[[0.432, 5.475, 0.043, 0.312, 2.188, 0.032, 0.069, 0.132, 0.334, 0.773],
[0.435, 5.445, 0.128, 0.247, 2.087, 0.057, 0.113, 0.226, 0.235, 0.818],
[0.312, 6.903, 0.024, 0.127, 1.206, 0.078, 0.208, 0.159, 0.134, 0.640]]
->
[[0.432, 0.435, 0.312],
[5.475, 5.445, 6.903],
[0.043, 0.128, 0.024],
[0.312, 0.247, 0.127],
[2.188, 2.087, 1.206],
[0.032, 0.057, 0.078],
[0.069, 0.113, 0.208],
[0.132, 0.226, 0.159],
[0.334, 0.235, 0.134],
[0.773, 0.818, 0.640]]

[[5.828, 2.375, 4.230, 4.434, 2.749],
[2.865, 2.294, 4.260, 3.620, 3.039],
[2.057, 3.257, 7.634, 4.906, 2.217],
[2.374, 2.094, 3.256, 3.806, 1.831],
[4.759, 2.152, 3.054, 3.010, 5.559]]
->
[[5.828, 2.865, 2.057, 2.374, 4.759],
[2.375, 2.294, 3.257, 2.094, 2.152],
[4.230, 4.260, 7.634, 3.256, 3.054],
[4.434, 3.620, 4.906, 3.806, 3.010],
[2.749, 3.039, 2.217, 1.831, 5.559]]

[[1.131, -0.474, 1.490, -0.200, 0.297],
[2.334, 1.702, -0.881, 7.082, -6.687],
[-6.560, -0.160, 0.211, 1.084, -4.611],
[-1.823, -1.257, 1.705, -3.705, -0.592],
[-1.615, 1.246, 3.648, 2.568, -3.525],
[1.339, -0.420, 2.040, -0.342, 0.165]]
->
[[1.131, 2.334, -6.560, -1.823, -1.615, 1.339],
[-0.474, 1.702, -0.160, -1.257, 1.246, -0.420],
[1.490, -0.881, 0.211, 1.705, 3.648, 2.040],
[-0.200, 7.082, 1.084, -3.705, 2.568, -0.342],
[0.297, -6.687, -4.611, -0.592, -3.525, 0.165]]

[[0.791, -3.165, 1.172, 1.114, 1.309, 3.363, -6.277, 3.014, 1.775],
[0.583, 4.775, 1.377, -2.893, 0.123, -0.452, 4.701, -2.974, -3.738],
[1.305, 3.165, 0.356, 4.592, -0.272, -6.477, -0.840, -2.889, 4.704]]
->
[[0.791, 0.583, 1.305],
[-3.165, 4.775, 3.165],
[1.172, 1.377, 0.356],
[1.114, -2.893, 4.592],
[1.309, 0.123, -0.272],
[3.363, -0.452, -6.477],
[-6.277, 4.701, -0.840],
[3.014, -2.974, -2.889],
[1.775, -3.738, 4.704]]

[[-2.117, -1.841, 1.215, 5.611, -2.082, 0.476, -1.879],
[-0.451, -0.676, 1.209, 5.219, -1.466, 0.398, -0.312],
[0.475, 1.867, -0.112, 0.349, 2.187, -4.481, -5.761],
[-1.142, 0.282, -0.356, 4.676, -1.693, -0.013, 0.132],
[-1.611, -1.731, 0.991, 7.290, -2.349, -1.088, -1.072]]
->
[[-2.117, -0.451, 0.475, -1.142, -1.611],
[-1.841, -0.676, 1.867, 0.282, -1.731],
[1.215, 1.209, -0.112, -0.356, 0.991],
[5.611, 5.219, 0.349, 4.676, 7.290],
[-2.082, -1.466, 2.187, -1.693, -2.349],
[0.476, 0.398, -4.481, -0.013, -1.088],
[-1.879, -0.312, -5.761, 0.132, -1.072]]

[[6.510, -5.517, 0.395, 6.555, 0.508, 5.802, 4.823, -5.449, -2.230],
[-0.752, -2.940, 0.779, -0.570, -0.157, -0.871, -0.805, 7.574, 4.388],
[4.239, 2.629, 0.417, 3.558, 0.000, 3.320, 3.054, -3.685, -1.248],
[-1.556, 3.940, -0.493, -1.624, 0.070, -1.074, -1.047, 2.572, 3.539],
[-0.482, -0.388, -0.011, -0.362, 0.120, -0.150, -0.071, -4.913, -3.559]]
->
[[6.510, -0.752, 4.239, -1.556, -0.482],
[-5.517, -2.940, 2.629, 3.940, -0.388],
[0.395, 0.779, 0.417, -0.493, -0.011],
[6.555, -0.570, 3.558, -1.624, -0.362],
[0.508, -0.157, 0.000, 0.070, 0.120],
[5.802, -0.871, 3.320, -1.074, -0.150],
[4.823, -0.805, 3.054, -1.047, -0.071],
[-5.449, 7.574, -3.685, 2.572, -4.913],
[-2.230, 4.388, -1.248, 3.539, -3.559]]
